The rows of D fall into a few groups, and each row is roughly a mix of its group's hidden directions.
D (132 x 10):
[[-2.88  2.76  1.44 -0.18 -0.25  2.70 -0.02  4.23 -2.93  0.75]
 [-1.84 -0.90  0.33 -0.48  2.72  0.91 -0.26 -4.32  3.23  3.24]
 [ 1.87 -0.89 -1.36 -4.24 -0.60 -1.28 -0.37 -2.05 -4.62  0.80]
 [-3.81 -1.42  1.11 -2.07  1.08  0.16  0.10  2.05 -2.78  4.15]
 [ 1.05 -0.32  3.21 -1.01  0.74 -2.21 -1.86  3.88 -0.05 -3.99]
 [-2.92 -1.64  0.19  1.51 -0.31  2.51 -0.19 -1.37  5.39 -1.25]
 [-2.45 -2.83  1.02 -4.37  1.42 -0.73  0.11 -1.13 -3.38  1.71]
 [ 0.50 -3.55 -2.29  0.47  0.12 -1.99 -1.17 -4.62  2.71  0.20]
 [-0.94 -1.99 -0.39 -0.41 -2.31 -1.23 -1.88 -2.60  1.82  5.17]
 [ 2.83  1.67 -1.91 -2.60 -2.64 -1.97  0.40  1.96 -3.29 -2.35]
 [-0.51  3.43  0.18  0.19  1.25  1.96  1.23  2.51 -4.77  2.08]
 [-0.04 -4.91 -1.20 -0.55 -2.06 -1.66 -0.93 -3.04  2.71 -1.47]
 [-2.14  3.82  1.40  1.67 -0.04  1.29  2.46  3.71 -2.02  1.73]
 [ 0.38 -1.97 -1.24  0.17 -2.51 -1.08  0.14 -3.17  1.05 -5.31]
 [ 1.07 -2.09  0.92 -0.32 -4.15  0.23 -2.56  0.02 -1.48 -4.46]
 [ 3.56 -3.51 -0.27 -1.82 -1.98 -2.53 -0.24 -1.93 -0.47 -3.11]
 [-3.63  2.82  1.54 -1.71  3.04  1.50  0.82  1.55  0.85  3.27]
 [-0.74 -5.36 -1.64 -1.12  0.11 -1.82 -2.67 -2.65 -0.73 -1.10]
 [-2.94  3.33  1.36  1.20 -1.00  2.48  0.81  2.37 -3.99 -0.02]
 [ 1.66 -3.50 -0.29 -1.26  1.62 -0.38 -1.88 -3.27  4.02  1.60]
 [-1.18 -3.57 -3.37 -2.42 -0.22  0.24 -3.15 -1.98 -2.45 -1.06]
 [-0.69  1.69 -0.50  4.13 -0.99  0.40  2.40 -4.48  1.74  1.34]
 [ 3.65 -1.40  0.77 -3.06 -2.20 -3.12  1.15  0.22  0.38 -3.33]
 [-2.38  4.09  1.12  1.45  0.76  2.69  1.22  2.45 -3.02  1.49]
 [ 1.25 -3.56 -1.46 -1.70 -1.53 -0.17 -1.56 -2.05 -4.57  1.83]
 [ 0.24  0.38  1.74  0.55 -1.01 -3.27  2.78 -2.47  4.82 -0.30]
 [-0.18  1.49 -0.80  0.45  0.66 -1.00 -0.46 -0.29  4.52 -5.21]
 [ 2.94 -1.96 -1.96  1.44  0.37  1.82 -2.56 -3.74  2.98 -1.03]
 [ 2.72  0.31 -0.60 -1.31 -3.75 -0.61 -1.67  0.62 -4.48 -2.26]
 [-1.06 -2.16  0.22 -5.31 -0.52 -0.09 -1.46  1.52 -3.57  0.98]
 [ 4.39 -1.34  1.65  0.61  2.75  0.19  1.71 -0.56  4.17 -0.16]
 [ 1.91 -0.45  1.71  0.99 -0.70 -1.59 -0.47 -4.25  4.50 -1.76]
 [ 1.31  3.11 -0.92 -0.48  2.02 -0.48  1.57  3.37 -2.55  3.92]
 [ 1.83 -2.06  0.85 -4.18 -2.21 -0.51 -0.40 -2.18 -1.88 -3.61]
 [ 1.85  3.16  0.49  2.76  0.08 -0.68  3.71 -1.78  2.11  3.03]
 [ 4.11 -0.46 -1.74  1.80 -1.79  0.76  1.18 -1.70 -4.56 -0.49]
 [-3.79  1.86  0.04 -1.48 -1.43  1.21 -3.40 -0.85 -3.88 -1.25]
 [-0.40 -4.85 -0.36 -0.45  1.24 -0.76 -2.35 -4.31  1.39 -0.51]
 [ 3.26  0.66  0.21 -4.38  1.31 -3.38 -0.89  2.45 -1.33  0.62]
 [-1.45 -3.08 -2.54 -1.40 -1.68 -4.26 -2.42 -1.08 -2.03 -0.57]
 [-0.41  0.92  1.71 -1.73  0.85 -1.21  2.75  0.13  5.24 -2.87]
 [-1.71 -5.74 -0.72 -1.49 -1.92 -1.22 -2.05 -1.54  0.16 -1.40]
 [-3.86  2.24 -0.41  4.23 -1.18  1.53 -1.70  2.41 -0.69  1.22]
 [ 0.34 -3.09  2.50 -1.04  0.49  0.26  0.40  4.31  3.39 -2.22]
 [ 1.38 -0.65 -0.54 -0.03  0.47  1.42 -1.88  3.06 -5.27 -2.63]
 [ 0.02  0.74  1.95 -3.09  2.57  2.48  2.29 -3.35  0.00  3.04]
 [-0.49  4.28  1.95  2.41  0.71  1.54  0.37  2.24  3.92  0.96]
 [ 0.84 -0.58  0.61  0.02  4.43  1.45  0.04 -0.92  1.23  5.19]
 [-6.09 -0.85  0.95 -0.13  0.56  1.94 -1.15 -1.36  2.53  0.04]
 [-4.09 -1.70 -0.20  1.57 -1.62  2.18 -1.48 -0.70  2.89 -3.45]
 [-1.48  4.16  2.42  2.20  0.04  2.23  0.55  3.41 -2.26  0.45]
 [ 0.97  3.09  3.94 -1.39  1.11  2.55  1.64  3.56 -1.01 -0.60]
 [ 2.69  3.78  1.87 -0.11  1.49  0.00  0.93  4.23 -1.65  1.92]
 [-2.42 -2.31 -1.16 -2.70  2.51 -0.04  0.02 -4.23  1.19  2.63]
 [-0.22  2.51 -1.12  3.71  0.32  2.10  2.01 -2.00  2.51  3.49]
 [-0.26  2.01  2.22 -2.51 -2.12 -0.08  1.38  4.03 -0.19 -3.80]
 [-1.41 -0.09  1.25  2.62  0.92 -0.22 -2.05 -1.13  5.94  0.56]
 [-0.62 -1.83  2.02 -4.82 -0.43  0.23 -1.55  2.49 -3.54  0.01]
 [ 2.54  1.43 -0.59 -0.21  1.97  2.36 -0.22  4.15 -3.30  2.44]
 [ 2.30  0.67 -0.38 -0.33 -0.73  0.71 -0.93 -0.41 -6.45  1.65]
 [-1.03  2.27 -0.44  3.19  0.79  2.63  1.47 -1.41  4.90 -0.44]
 [ 2.40 -4.42 -1.32 -0.48 -2.04 -1.86 -1.58 -2.92  1.77 -1.83]
 [ 1.07 -3.48 -3.87 -0.32  0.97  3.58 -2.00 -0.97 -1.90  1.34]
 [-1.47  2.32  1.89  1.15 -0.06 -3.75  3.92  3.23  0.10 -0.31]
 [ 1.65 -3.54 -2.54 -1.35 -0.74 -1.39 -0.88 -0.84 -1.40 -4.79]
 [ 1.72 -3.99 -2.26 -3.88 -0.71 -0.16 -1.43 -2.16 -1.41 -2.03]
 [ 1.10 -3.59 -0.49 -2.24  0.28 -2.85 -0.42 -1.67  4.17 -2.12]
 [ 0.26 -2.77 -1.89 -4.01 -0.14  0.66 -4.32 -1.74 -1.43 -0.91]
 [-2.14 -0.66 -1.08  0.74  0.21 -0.99  1.55 -2.36  5.98 -0.98]
 [ 2.59 -3.53 -0.75 -1.19  1.51 -0.70  0.31 -5.29  0.62  0.00]
 [ 3.41 -0.94  0.25  0.17 -0.82  1.54 -0.98  0.35 -5.92 -0.80]
 [-1.41 -2.73 -0.98 -0.40 -1.21 -2.04 -0.05 -2.43  5.21 -1.77]
 [-0.11  4.66  2.94 -1.73  0.35 -0.62 -0.12  4.12  1.24  0.07]
 [-0.87  3.38  0.55  3.34  2.02  1.80  1.65 -1.43  1.49  3.80]
 [ 1.83 -2.75 -0.79 -0.34 -2.28 -1.58 -2.27 -1.72  2.53 -4.31]
 [-1.98  2.49  2.60  3.84 -0.02  2.43  0.61  3.34 -1.33 -1.24]
 [-1.52 -0.08  0.21  1.15 -1.72  0.50  2.42 -4.16  4.53  1.36]
 [ 1.79 -3.56 -2.90  1.75 -0.53 -0.34 -2.50 -3.42  2.40  0.99]
 [-2.38  0.87  1.96 -0.16  3.58  2.13 -2.05  3.53 -2.84  0.05]
 [ 0.16 -4.16  0.48 -1.50  0.69 -0.63 -0.08 -5.39  1.44 -0.72]
 [-1.48 -0.93 -1.36 -2.16  2.08 -0.03  0.56  1.67 -5.74 -1.58]
 [-1.40 -1.83  0.71 -1.47  4.15  2.09  0.62 -3.79  1.13  2.61]
 [-1.82 -3.17 -2.12  0.54  0.10  2.30 -3.48 -0.16 -3.22 -2.53]
 [-1.22 -1.86 -1.74 -0.42  2.04 -0.14  0.29 -5.21  3.15  1.72]
 [ 4.01 -2.24 -1.28 -2.18 -2.72 -3.32 -1.06 -1.30 -0.26 -1.90]
 [ 2.26  0.65  4.84 -2.84  1.11  1.30  1.36  3.25  0.20  0.01]
 [ 0.90 -3.36  1.23 -2.03  0.05  1.01 -2.08 -2.65  4.33 -1.89]
 [-0.29  3.86 -0.65  1.49 -1.00 -1.56 -0.72 -5.14 -1.99  0.60]
 [ 0.27 -0.59  0.12 -0.88  0.89  0.81 -2.05  2.20 -6.06  2.00]
 [-0.48 -3.70 -0.98 -1.08  1.41  0.19 -1.12 -3.06 -4.52  1.80]
 [-1.30 -1.51  1.13  1.25 -1.61 -0.60  1.33 -3.64  5.10 -1.27]
 [-2.26  3.03  0.40  4.65  0.44  0.22  2.78  2.86 -0.38  0.03]
 [-2.90  0.76  1.51  3.98  0.14  0.87  1.23  3.80 -1.90 -2.24]
 [-0.28  2.82  2.06  3.80  1.13  1.14  2.03  3.45 -1.76  1.98]
 [-6.42  0.91  1.57  0.25 -0.37  2.60 -0.81  0.52 -0.13 -0.28]
 [-2.29  3.66  2.58  0.45  1.25  0.98  1.35  1.00  2.85  3.67]
 [ 0.73 -2.13 -1.09  1.02 -2.22 -3.79 -0.43 -0.51  4.57 -2.13]
 [ 0.66  1.28  2.00 -1.66  0.24  0.83 -0.45  3.33 -5.62 -0.13]
 [ 0.50  0.31  1.02  2.79  0.51 -0.04  0.89 -3.93  5.07  1.01]
 [ 0.75 -1.42  0.77  2.46 -0.44 -3.20  1.93 -2.91  4.08 -1.98]
 [ 1.53  3.30  3.54 -2.11  1.69  0.30  3.05  2.55  1.84 -0.01]
 [-0.37 -1.45 -2.63 -1.26 -3.70 -2.02 -1.91 -2.57 -3.00 -2.16]
 [-1.42 -3.02  1.13 -2.04 -2.07 -0.60 -2.73  1.04  0.44 -4.73]
 [ 0.42 -1.24  1.91 -3.59 -0.08  2.27 -3.60  2.66 -2.86  0.90]
 [ 2.06 -4.30 -1.76 -0.35 -0.63 -1.27 -1.15 -2.20 -1.44 -4.03]
 [ 3.66 -1.68 -0.27  0.10 -3.76 -1.02 -1.72 -1.28 -1.58 -3.72]
 [-0.51 -2.86  1.42 -3.75 -1.35 -2.37 -2.07  2.03 -3.14  1.46]
 [ 1.86 -4.44 -2.20 -0.04 -0.42 -0.81 -2.11 -2.06 -2.08 -3.25]
 [-1.01  2.73  0.96  1.72  1.10  0.58  0.03  3.99 -1.80  4.39]
 [-2.39 -0.70  1.85 -1.90  2.68  1.80 -0.09 -1.60 -2.69  4.36]
 [-4.61  0.68 -2.19  0.60 -0.99 -0.39 -0.51 -0.57 -4.83 -0.70]
 [ 0.04  0.75  2.10 -1.86  1.45  0.88  0.93  2.68 -4.04  4.09]
 [-1.11  0.95  0.15  1.83  1.22  0.82  1.19 -3.73  0.96  5.34]
 [-0.75 -1.20 -1.30  2.35  1.05 -0.76  0.20 -4.81  3.99  1.56]
 [-1.40  0.83  1.36 -0.73 -0.13  1.05  1.46  1.89 -5.83  2.56]
 [-0.65  2.36  2.01 -3.37  1.75  1.98  1.93  2.55 -3.63  0.80]
 [-0.39 -4.35  1.09 -2.59 -0.07 -1.54 -1.15  1.80  2.69 -3.36]
 [ 2.03 -1.00  3.90 -1.21  3.25 -0.21  4.27 -0.84 -0.20  0.98]
 [ 1.69  3.06  2.38  3.94  0.10 -0.76  3.06 -0.73  2.82  0.74]
 [ 0.79 -1.22  0.50 -2.51 -2.94  0.78 -0.79 -1.99 -2.25 -4.98]
 [-3.03  2.12  2.44  1.48  2.61  0.27  2.11 -1.37  1.39  3.93]
 [ 1.23  2.51  1.29 -0.78  4.44  1.56  1.87  2.13 -0.42  3.46]
 [ 4.37  0.92 -0.32  0.42 -0.65 -1.49 -0.58 -1.42  4.77 -2.10]
 [-1.94  1.53  2.35  0.24 -1.03 -0.72  1.83  3.99  3.47 -2.79]
 [-3.25  0.03  0.45  2.53  0.25  1.74  0.23  4.26 -3.27 -1.81]
 [ 0.44  3.32  1.08  1.58 -0.41  0.40  1.94  3.57 -4.50  0.66]
 [-0.67  1.76 -0.51  1.08  0.84  3.10 -1.82  2.88 -5.03  0.37]
 [ 4.16 -1.52  1.59 -3.72  1.28 -2.37 -0.94  1.38  0.29  2.52]
 [ 1.77  2.18 -0.84  2.48  0.17 -2.58  3.86 -2.74  1.37  2.60]
 [-5.26  2.64 -0.98  2.24  1.22  1.38  2.24 -0.12  0.78  1.66]
 [-1.17 -1.62 -2.29 -1.15  0.92  0.00  0.47 -4.69 -0.06  4.34]
 [-2.62  2.90  1.40 -0.94 -0.17  0.00 -0.92  3.97  4.05  1.12]]

Here is one row of each group, with its name. Which group are the others in?
[0.48 2.84 0.74 1.06 3.59 2.27 1.62 0.76 3.33 3.18] => F
[-3.79 -0.58 -0.45  3.15 -1.81 -1.16  1.18 -3.99  1.21 -2.06] => P
[-0.24 -0.83  0.36  0.01 -0.01  0.12 -1.91  3.99 -5.37 -1.77] => A
[ 2.91 -0.18  0.82 -1.02 -0.51 -3.38 -0.59  3.82  3.23  2.27] => U

[-3.92 -3.17 -3.47  1.49 -1.01  1.99  1.63 -2.08 -0.06  0.90] => P
[ 0.71  0.83 -2.91 -0.20 -0.65  0.64 -0.29 -5.71 -0.23  3.01] => P
[-1.08  3.40  1.71 -0.82  1.99  2.34  2.18  1.37 -2.95  3.36] => A
[ 4.02  1.20 -1.57  3.15  0.95 -0.32  1.05 -3.95  0.59  2.08] => P
[ 1.63  2.48  2.08  0.36  0.71  1.91  2.09  1.15 -0.91  5.34] => F
[ 3.36 -1.44 -2.55  3.42 -2.10 -0.90  0.82 -3.76 -0.18 -0.89] => A
[ 2.86 -4.34 -1.48 -2.23  0.70 -1.49 -2.60 -1.89  1.35 -1.84] => P
[ 1.95  1.13 -2.53  3.12  0.05  0.05  0.02 -3.04  4.13 -2.22] => F
[-0.75 -0.23 -1.75  1.30  0.50  2.67 -3.55  0.06 -5.04 -1.28] => P
[ 2.91 -3.19 -3.01  0.26 -0.15  1.45 -2.55 -2.71 -2.88 -0.64] => A
